One turning vector, and how many steps it has turned
The counts run from 0 to 515.
[ -4  21 -37  -3  16 -82   9 -15   5  15  15  -8 -41  -8   6   0  33  10
 -23   2   8 -25  24  -3   1   6 -13  32  10  13  27  22 -20  53 -21 -39
 -21  20  53  33  39  -7 -38  48 -40  33 -45 -43 -34 -29 -15  32  -5  45
  -7   5   2  33 -12 -34  48   8 -42   0] | 431
[-11 -64  57  25  41  28 -11 -21 -26  23 -35 -29  28   1  -2 -24 -73   4
 -25  39 -48 -40 -25 -17   1  14 -30   4   2  27   5 -17  12 -29 -31  26
 -18  24 -15 -57  -5 -14  48  -6  10 -20 -18   1 -23   3  -2  27   5 -23
  -2 -19  11 -30  53 -15 -25   6  -8 -10] | 114
[ 20 -17 -42   9 -55  19 -61  56  21   2  29 -14  25  21  11  19 -10  11
 -48  -6   6  30 -19 -11  15 -26   9  41 -17  -1 -58  22 -14 -59  37  27
  -1  25  -8 -30  -8   9  -6   2 -48  35  32  14 -32 -16   2  -8  -4 -36
   0 -29  11  -3  17 -15 -53 -20  12   6] | 390
[ 57 -23  12   7 -33  52 -26  12 -19  29  35  -9  52  31   6  16  23   7
 -64  -5  -6  56 -60   3 -14 -10   8  27  26  25 -14 -14 -30 -30   0   5
 -27 -29 -31 -17   2  31 -14 -20  22  20 -15  27 -56  -4  23  -8  17 -57
 -18  15 -18  28   4  11 -31   2   9  46] | 163
[-25  10  17  21  -5 -28  40  -9   5  12 -32  -8   2 -10  17 -49  30  27
  28  -8  -7  16   3  31  -2  -3  22   4  31 -27  47  21 -13  -3  74 -44
 -18 -19 -25  -3  38 -16  34  36  44  42 -57  15 -46 -24  27  49  15  -2
 -44   8  56  -8 -26 -29 -10 -11  -7 -28] | 450
[-20 -16 -51  28  44  -3 -21  -5  19  25 -42 -22  29 -14  35   4  15  25
 -39 -16  55 -50  21   0  31   8  21  35 -18 -47 -10  -9  24  -3  21 -19
 -25   4  22  10  42   6 -19  63 -41   2 -52 -17  -6 -17 -46  31 -21  -7
 -13 -14  70  -2  64 -13  17  33 -11   0] | 338
[-38  67  -7  25 -21   0  50  39 -27 -15  10  22 -21  57   6  35  42 -11
   8  44  10  -7 -11   7 -27   4 -20 -19  34  12  20  14  70  -7   4 -53
  42   0 -12  43   4 -12  -2  21 -17  67  11 -17  17  11  -6   6  19  47
 -33 -17  21 -33 -33   7  18  29 -18 -35] | 148
[  0  60 -13  -4  17 -50  30 -59  38 -24  19  43 -10  11  -4  15  52 -22
 -12  21   9 -18  18   1 -15  11 -23 -12  33  25  55 -21  25  34 -41  -4
  -6 -45  15  -1  14  -8 -24  18 -45 -27 -11  19  20  42   5 -35 -36  15
   4 -11   3 -13 -43  40  47   1   1  17] | 425
[ 47 -72  22 -31  30  24  16 -48  -3  22   9  -3   9  13 -26  -1 -26  -2
  -7 -23 -24  31  32 -18  38   6  12  30  18  11   4 -27  -1   3 -23  16
   1   2  21  13  28   4 -26   5  94 -55 -19  15 -23 -29   6  26  25   5
  25  32 -58  11  15  25  -9  16  30  13] | 365
[ -9   9  42  -9  -5  14   2  37 -25 -27 -46 -21 -13  -1 -25  -5  -9   7
  -1   8  18  -6 -24   1   5  19  20 -59  16 -25   8   7   4 -54  50 -88
  24  16 -34  25   4 -15  39  15  45   5   0  25  11 -14  15 -13  51  16
 -63  32  -3  11 -18 -58  22 -49  29   1] | 305
[-20  29  47 -28  -7   2 -43   6 -16  20  -9  49  14  -8 -41   3 -46  -3
  21 -26 -65  50  13 -34 -17  12 -22 -35   9  27 -11 -42  21  54 -62 -40
   9 -26  -1 -39   0  17  23  21  46  -2   7  47   5 -23  17 -17  46   0
  15  18 -23 -32   2  30   8 -14  16 -37] | 215
[-18  28 -25  51  -3 -18  85  20 -15 -36 -35 -32 -16  33 -25 -17   4 -27
  33  15  10 -16 -12 -26   4  16 -27 -22  28 -78 -40  -3  30 -15  32 -56
  33  -7  16  10 -46   6 -10 -24 -45  41  26   8  51  29  -5  -6  20  -3
  -2   4  17 -21 -14  42   9  33 -10 -50] | 54
[ 25   2 -19  39  18 -21  -1 -13 -44  26   3 -60  10 -11  34   1 -18  30
  11  -8  31   8 -38  40  46   1  -8  25  24 -24 -16  41 -37  19  -1  53
 -38 -31  19   9  -1  14 -14 -14  12   3 -61 -48 -47 -13  17 -13 -27 -44
  28 -16   4  38 -10 -18 -18 -45 -50   5] | 319
[-21  20  28   1 -27  52 -29   2 -12  45   3   4  38  21  36  -6 -21  15
   2 -48  16   5  30  41 -10  -5  13  18  -3  16  -4 -32 -35 -32  71 -28
 -11  21 -49  15   3   0  10 -14  47 -13 -34  49   7 -31  11 -10  62   7
 -27  48 -18 -61 -23  36  11  17  19  -9] | 12
[  2  36  -4  14  18   2   6   3 -21 -16 -17 -29  -3 -19  17  65  22 -43
  33  -9   3   9   5   6  23  48  10 -15   9  -4  33 -29  44  46 -23  10
  -5 -60  28  27 -13  12 -24   1  14  -4   2 -10  49 -32  17 -58 -73 -32
 -27  -3  11  34  54 -10  16 -18 -22  31] | 420
[-12  24  -8 -61 -47  17 -34  28  -4  -8  38  20  -1  24   7  24  -4  30
  11 -11  20 -28  21  30 -57  -8  10   6 -15  54 -26  22 -43 -28  49  21
 -14  62 -19  13 -14 -19   8 -32 -39  23  22  -2  -4  12 -44 -22  33  31
 -15   9   5 -62 -28 -37  11   6   2   7] | 240
[-64  29  55  14  16 -18   8  16   9 -32  -7 -10 -36 -33  17  10 -28 -11
  61  11 -73 -24  28 -21 -25  28  -2 -10   9  -3  31 -14 -20  58  -1 -54
 -30 -20 -25   9 -19 -20   4  -7  -3  49  23 -19  23 -34  28  42  14  18
  -9  25  15 -10  27 -20 -12   9 -13  -8] | 58
[-26  27   2  34  12 -34  20  14  -1 -45  16   2 -35   0  37 -15  -7  27
 -19  11 -41  15 -34  13  14 -21  27   6  30 -22  26  15 -40   5  21 -63
   8 -33 -22  34   7 -11  32  46  19  13 -26 -32  19  12  44  19  -4  35
  26  55  17  23 -40 -26   9 -37 -15 -20] | 154
[-12  15 -37  59  22 -25  53 -40  60   9 -35  30  22  20 -19 -27  37 -13
 -15  37  -5 -21  23 -20   9 -15   2  24  21 -48  10 -24  14   0  26 -50
   7 -37 -12 -11  21 -15 -28  44 -51 -12  -2  36  54  13 -30  25 -24   1
  -6   9  17 -32 -26  65   3  47  14   3] | 199
[-12  27 -33  27   4 -23  49 -21 -36 -11  -9  18  13  12 -36 -14  26 -40
  10  -1   3 -31  -2 -41 -17  64 -34 -31   0   8 -14   4  80  24 -62 -13
  18 -12  47 -11  -2   2 -22  10 -17  21 -18  -4 -28  33 -17 -51  14  11
  11 -22  17   1   8  19  74   4 -43 -52] | 280
[ 21  15   6   5  -5   1  23 -17 -91  -2   0 -44  -4  37 -24  52 -21 -36
  16 -49  49  10 -21 -12  37  30  -8   8  21   9 -25   9 -10  -1 -29 -12
  12  20  11  64  -7  19 -47 -24  37   2 -19 -15  39 -20  20 -46  17  12
  -3  32 -47  28   5  25  49   5 -20  32] | 74
[  2   9 -36  33 -35 -40  23   4 -18  22 -10 -18 -19   8 -39 -30  -5 -11
 -33 -16 -10   8 -23 -28  14   5 -24  23   6 -14 -20  38 -50 -31  12 -64
  47  14   2  15  34  -4   9  48 -23  47  -7 -17  -8 -45   9 -13  33  26
 -29  41 -12  19 -43   1  24 -17 -15 -21] | 299
[-23  16  -1  31  11  -3   4  32   1  -4 -57 -24 -18 -61   7  17  -4  27
  31  58  10  -4 -11  13   1  -2  22 -32 -11 -42   7  39 -36   8  50 -75
   3   5 -28  15 -13 -23  13   8 -14  13   2 -15  81  -9 -23  -6  -2  22
 -53  16  18  19   2 -26  -4 -15 -12  26] | 400
[-37   9   0 -26   1 -18  -4   3 -29 -28  66 -12   8  29  -3  34 -25 -21
  73 -56   2 -30  17   2   6  13 -12 -14 -33 -11 -43 -37  23  19 -17 -13
 -18  26  40  47 -11  -4 -58 -15   0  26  33   7   3 -14   5 -14 -12  -1
  57  28 -26  -7  26  15  15  48 -13 -57] | 283
[ 19   5  44   5  22  24  47  28 -56 -19 -47   3 -12  14  -5   9  14 -27
 -18  43  14 -19 -27 -18  16  53   2 -62  41 -21  45 -39  59 -10 -45 -59
  29 -15   6  32  -2   5  29   7  37 -15  21  24   8   8  33  -5  11   0
 -46  13   4  32  14  -6  40   6  10  24] | 211
[ 52 -39 -29  15   0  -8 -32  31  11  20  24   5   9  30  26 -12 -25  28
   6 -13  36   7   2  18  26 -23 -32  27 -10 -16 -58 -11  20  -9  -3  54
 -44  23  39 -42   2  12 -25   4 -47 -19   0  20 -29  20 -51   8 -11 -38
  49 -34  -6  17  13  -4 -55   1  22  -3] | 182
[-35  16  37 -41 -13  -4 -51 -46  39 -22  32  31  49 -31 -20  -8   0 -15
  18 -17 -32 -20  39 -21 -26  25 -20 -31 -21  45  21 -57  20  19 -44   3
 -26 -43   5 -51  26  -1  -7  17 -21 -16  16  58  23   7   1 -43 -38  -5
   7  -2   7 -28  15  26  30 -20  18  11] | 423
[-38  52 -32  37 -32 -13  25  41 -43 -10   4  12 -12  44  -5  52   5  -9
  24  -1  24  12 -28  23  13 -17 -21   1  20 -39  -6   3  62 -10  28 -56
  41   6   3  71   4   0 -19  35  16  45   1 -12  44   7   0  19   8  25
  -1   2 -11 -28 -21   9  -9  26   1 -44] | 149
[ -4 -22  22  21  25 -28  31  25   1  10 -64 -14  -7 -12  30 -10   0  40
   4  35  36  -8  20  -9 -27   1   6 -21  35   7  22  27 -34  -4  51 -32
 -34  17 -38 -52   6   2  35  15 -12   2 -26  13 -48   4 -30  64  48  12
 -32 -45  49 -19   2 -34  -2  -2  -2   9] | 109
[-18  21 -35  44  -7  14 -30  35  -7  25  -1   3  17  26  56  42  -4  40
  -1  41  35  -5 -55  45   9 -32  16  24   3   4  18  13  39   8  29   8
 -23  19 -47  39   0 -13 -20  22   3  41 -37 -46  17  -1 -45  28 -20  16
  -9 -13  36 -11  35 -37 -35  29 -21 -20] | 244
[  0  32 -16  11   9 -58   7 -14  72   5  40  40  13 -31 -28 -10  30  -5
  14  52 -18 -33  -4  -4 -40  12  -1 -40  -6  15   1  20 -28  44 -13  -9
 -23 -14   4 -29 -26 -38 -21 -18 -63   4  15  17  21  22 -40 -68  -7  -9
  21   0 -10  18 -35  -9  28 -20 -14  13] | 330
[-33 -16   9 -23  23  31 -65  -9  -8  38 -18  -4  54  25  31  27 -15  48
  21   6  30 -13 -10   3  -3  -8   5 -41  -9  32 -35 -36  39  21   8  46
 -53  16 -31 -29 -15  17  -8   0 -10 -22 -16 -29   3  26 -26  14  -9  -3
  23 -55  16   0  49  -2 -18  11  14 -19] | 472
[ 60 -47  56 -15  -9  15  -9  -3  13  29  18   5  32   1 -46 -25 -23   1
   9  11 -34  32 -17 -12   5 -16  11 -11  -1 -11 -17  -5 -37 -22  -5  -6
 -22  19 -18 -34   1 -15 -19 -23  68 -17  37  42 -27 -36 -13   9  10 -32
   2  18 -62  39  14 -22 -76 -25  43   9] | 460
[-20   3  42  -1   1 -34  49 -26  15 -18 -41  13 -18   0  -6   3 -22 -13
 -19  28 -37  10  39  -7  14  15 -42  37  46  15  51   7   1 -16 -12 -21
  32 -39  19 -48  43  -8  41  67   4 -37   5  51   1 -25  16  18 -15  11
 -26 -16 -16 -55 -37  12   1 -27  37  42] | 65
[-26  11  54 -52  -5  57  -9   2 -21  32  -2  26   9  30  34 -20  -7  26
  -2 -22  -5 -13  12  31 -45 -11  -3   0  17  38  16 -16 -13 -16  43 -21
 -17   6 -59  14  18 -10  45  -1  41  -5 -36  44 -22  -1  17  31  66  10
 -37  18   4 -45 -12  23  11  33   8 -17] | 13
[-11  -6  35   7  12   2 -29 -27 -37  17  31   0 -20  10   0 -26 -68  35
   5  29 -54  -1 -56  12  12 -15  -9  -3  37  49  13  25 -15  18 -40  27
  -8  -5 -33  -4   2  -3  33   3  50  -1 -25 -44 -34   7  21  19   7  31
  58 -34 -22   2 -25 -47 -20 -40 -10 -27] | 20
[  1   3   2  27  49 -12   8  19 -24  32 -70 -24 -23 -22  41   8   4  29
 -24  62  38  -8  -8  19 -17 -10  11   5  40  -5  22  51 -14   5  25 -11
 -15 -19 -46 -11   2  -9  23   7 -25  -3 -48 -23 -18   9 -24  49  12   6
 -47 -44  58  29   5 -43  -3 -16 -13  24] | 110
[  1  -2 -25  65  35   2  16  39 -46  49 -76 -45  -4   9  42  32 -34  29
 -24  46  39  -4 -28  22  23 -11   5  26  33 -10  10  39 -22   8  21   3
 -15 -13 -16   7 -27  17  20   9 -25   0 -41 -36  26  -1 -15  33 -14 -13
 -39 -37  31   7   3 -28 -22   5 -25  34] | 111
[  0  -6  28   5   7  -1  -2  13 -12  15  15 -23 -14  52  17  -2 -63  31
  41 -17   8  52   3  29  14 -31 -28  28  24   0 -29  14 -40  20  54  27
 -44   4   2 -36 -17  38 -11 -11  19  -8  -1  19 -45  17 -12  45  36  10
  57 -26 -21 -19 -55  -9 -54 -14  28  -7] | 315
[ 37   8 -16 -10 -19 -50  26 -14 -19 -54  18 -29  26  22 -29 -13  13 -12
 -26  18  22  -2 -54  11  34  19 -28 -32  20 -23  -4  14   3 -60  -4  -3
  66  14  33   6  52  -8 -13  35   0 -20  12  -9  -9   1  25 -37 -34  20
  24  18 -32  31 -33 -12  -7 -58  32 -22] | 230
[ 51 -61 -15   9  49  -5   3  10  15 -36  59  27 -41 -22  21  17 -14  -9
  25  -4 -27 -38  23  -6  16  -5   9  10 -30   7 -29 -12  -8  37 -23  60
 -46  36  40 -23 -15 -26 -18 -30  -2 -41  28 -16 -19  12 -20   6 -19   9
  68  12  -5  -7  28 -16 -35  18   6   4] | 479
